[[  6.9   2.7  -2.2  -2.3   5.1   9.5  -3.5   6.3  -8.7 -15.2 -13.1  -3.1
    3.4   2.9  -5.6]
 [-14.7  -5.4   0.2   4.7 -11.8 -21.2   6.1 -11.4  31.4  16.7  15.4   5.7
    3.5  -6.1  20.4]
 [  0.0   0.0  -3.4   1.1   0.7  -8.1  -3.7   0.9   9.8 -11.6  -9.5  -2.9
    4.4   2.4   5.1]
 [ 16.6   5.0   5.3  -2.8  17.5  10.4 -10.6   8.9 -51.4   0.5  -2.8  -9.8
  -24.2  11.6 -36.0]
 [ -1.3   0.3  -9.6   0.1  -3.2  -3.8  -2.4   3.6  30.4 -31.6 -24.9  -1.4
   22.9  -0.5  19.7]]
->
[[ -1.3   0.3  -9.6   0.1  -3.2  -3.8  -2.4   3.6  30.4 -31.6 -24.9  -1.4
   22.9  -0.5  19.7]
 [ 16.6   5.0   5.3  -2.8  17.5  10.4 -10.6   8.9 -51.4   0.5  -2.8  -9.8
  -24.2  11.6 -36.0]
 [  0.0   0.0  -3.4   1.1   0.7  -8.1  -3.7   0.9   9.8 -11.6  -9.5  -2.9
    4.4   2.4   5.1]
 [-14.7  -5.4   0.2   4.7 -11.8 -21.2   6.1 -11.4  31.4  16.7  15.4   5.7
    3.5  -6.1  20.4]
 [  6.9   2.7  -2.2  -2.3   5.1   9.5  -3.5   6.3  -8.7 -15.2 -13.1  -3.1
    3.4   2.9  -5.6]]

[[  4.2  11.2  -4.1  15.4  12.0   4.5]
 [  5.4  46.7  15.2  29.6 -28.9  -4.4]]
->
[[  5.4  46.7  15.2  29.6 -28.9  -4.4]
 [  4.2  11.2  -4.1  15.4  12.0   4.5]]

[[-20.1   3.9  12.9  -1.0  34.1  15.5 -40.8 -21.4   4.6  19.4  14.0  22.6]
 [ 14.3  36.5  17.0 -22.1  39.3  13.2 -32.8 -30.3 -17.2  11.9  23.5 -10.0]
 [ 18.4  22.0   2.9  -4.2  44.9  33.5 -15.0 -13.8   5.6  10.6  27.1 -15.3]]
->
[[ 18.4  22.0   2.9  -4.2  44.9  33.5 -15.0 -13.8   5.6  10.6  27.1 -15.3]
 [ 14.3  36.5  17.0 -22.1  39.3  13.2 -32.8 -30.3 -17.2  11.9  23.5 -10.0]
 [-20.1   3.9  12.9  -1.0  34.1  15.5 -40.8 -21.4   4.6  19.4  14.0  22.6]]

[[-15.0 -20.9  37.4  -9.5  -6.1  31.8   5.4   1.7  45.4  -5.0]
 [ -0.3  34.3 -27.4   6.7  35.3 -18.4   4.6  33.6 -30.9   3.6]
 [ 11.9  16.4 -34.7  16.9  22.5 -46.6  18.7  24.9 -55.6  22.9]
 [ -0.5   9.6  -0.1  -4.5   5.5  12.7  -1.3   2.3  11.1   0.4]
 [ 44.8 -27.3 -34.2  45.0 -34.9 -32.6  41.8 -39.8 -38.8  41.7]]
->
[[ 44.8 -27.3 -34.2  45.0 -34.9 -32.6  41.8 -39.8 -38.8  41.7]
 [ -0.5   9.6  -0.1  -4.5   5.5  12.7  -1.3   2.3  11.1   0.4]
 [ 11.9  16.4 -34.7  16.9  22.5 -46.6  18.7  24.9 -55.6  22.9]
 [ -0.3  34.3 -27.4   6.7  35.3 -18.4   4.6  33.6 -30.9   3.6]
 [-15.0 -20.9  37.4  -9.5  -6.1  31.8   5.4   1.7  45.4  -5.0]]

[[ -7.2  12.8  -0.6 -10.3  -1.1   7.0 -28.2   7.7 -10.7]
 [ -4.5 -23.9 -30.9   9.1   0.3  -5.2 -32.6  21.3  16.9]
 [ -6.7   8.8  10.9  -1.6   6.0  -4.7 -17.6  12.2  -7.1]
 [-17.0   0.2 -17.4  -5.9   2.5  -6.5  -6.2   6.4   6.0]
 [  9.0   7.7   4.7 -12.5  -9.5  16.1 -12.8  24.1  13.0]
 [-49.4  -0.7  -5.4  24.5   4.0  30.4  -1.7 -21.0 -18.6]
 [-11.6  -6.8  21.3 -36.6   8.2 -10.8  14.4  16.4  -4.4]
 [-43.0   5.1 -22.8  21.0 -25.4 -38.2   4.4   8.9  15.8]
 [-34.9  -1.9 -40.5   9.2  13.8  24.9   4.5 -26.4 -35.4]
 [-21.3  -2.2   9.7 -16.7  -5.8  18.4 -10.5  15.5  -9.8]]
->
[[-21.3  -2.2   9.7 -16.7  -5.8  18.4 -10.5  15.5  -9.8]
 [-34.9  -1.9 -40.5   9.2  13.8  24.9   4.5 -26.4 -35.4]
 [-43.0   5.1 -22.8  21.0 -25.4 -38.2   4.4   8.9  15.8]
 [-11.6  -6.8  21.3 -36.6   8.2 -10.8  14.4  16.4  -4.4]
 [-49.4  -0.7  -5.4  24.5   4.0  30.4  -1.7 -21.0 -18.6]
 [  9.0   7.7   4.7 -12.5  -9.5  16.1 -12.8  24.1  13.0]
 [-17.0   0.2 -17.4  -5.9   2.5  -6.5  -6.2   6.4   6.0]
 [ -6.7   8.8  10.9  -1.6   6.0  -4.7 -17.6  12.2  -7.1]
 [ -4.5 -23.9 -30.9   9.1   0.3  -5.2 -32.6  21.3  16.9]
 [ -7.2  12.8  -0.6 -10.3  -1.1   7.0 -28.2   7.7 -10.7]]

[[-13.6   7.8  -7.4  13.0 -13.5   0.7  34.7   4.7  39.8]
 [-13.0 -24.9  -5.3 -37.0 -32.8   1.6  21.0 -19.2  19.5]
 [  2.0 -14.9  27.3 -54.9  24.0   1.9 -38.6  11.1 -43.0]]
->
[[  2.0 -14.9  27.3 -54.9  24.0   1.9 -38.6  11.1 -43.0]
 [-13.0 -24.9  -5.3 -37.0 -32.8   1.6  21.0 -19.2  19.5]
 [-13.6   7.8  -7.4  13.0 -13.5   0.7  34.7   4.7  39.8]]

[[ -7.4 -11.6]
 [  6.4 -18.5]
 [-55.3 -12.9]
 [ -2.4 -17.4]
 [-21.0   9.3]
 [ 12.5  -6.3]
 [-23.5  19.0]
 [  8.0 -23.2]
 [ 17.2 -36.3]]
->
[[ 17.2 -36.3]
 [  8.0 -23.2]
 [-23.5  19.0]
 [ 12.5  -6.3]
 [-21.0   9.3]
 [ -2.4 -17.4]
 [-55.3 -12.9]
 [  6.4 -18.5]
 [ -7.4 -11.6]]
---
[[ -4.0 -25.6]
 [ 50.5  37.6]]
->
[-4.0 37.6]

[[ -0.2   0.4  -3.8]
 [-38.5 -19.2  21.4]
 [  1.4  45.4  -4.4]
 [ -2.5  13.3 -11.9]]
->
[ -0.2 -19.2  -4.4]

[[ 41.1  16.4 -11.5 -17.7]
 [ 12.7   5.1  21.3  25.4]
 [ 15.8  13.9  20.2  32.0]]
->
[41.1  5.1 20.2]

[[ 28.5  32.7  20.9 -22.4]
 [ 27.3  39.4  27.5 -20.4]
 [-20.5   8.4 -24.2  -1.2]
 [ 12.1  27.4  26.1  -6.8]
 [-17.6 -19.2   1.3  24.7]]
->
[ 28.5  39.4 -24.2  -6.8]

[[ 29.2 -11.7  -4.1  27.3]
 [ 42.4 -17.1  -7.3  39.0]
 [ 29.2 -11.7  -4.1  27.3]]
->
[ 29.2 -17.1  -4.1]

[[  0.6  17.7  23.4  -6.5   4.5]
 [ 15.5   3.6  52.7 -37.2  17.4]
 [ 30.4  34.2  17.0  14.0 -15.6]
 [-53.3 -38.3   7.8 -33.1  55.5]]
->
[  0.6   3.6  17.0 -33.1]

[[  1.8  -6.2  32.5   3.7 -16.3]
 [  2.9  -1.1  40.0  17.3  -5.3]
 [  3.3  -3.0  36.1  10.5   4.0]
 [  1.7  -7.5  27.9  -1.2 -14.1]]
->
[ 1.8 -1.1 36.1 -1.2]
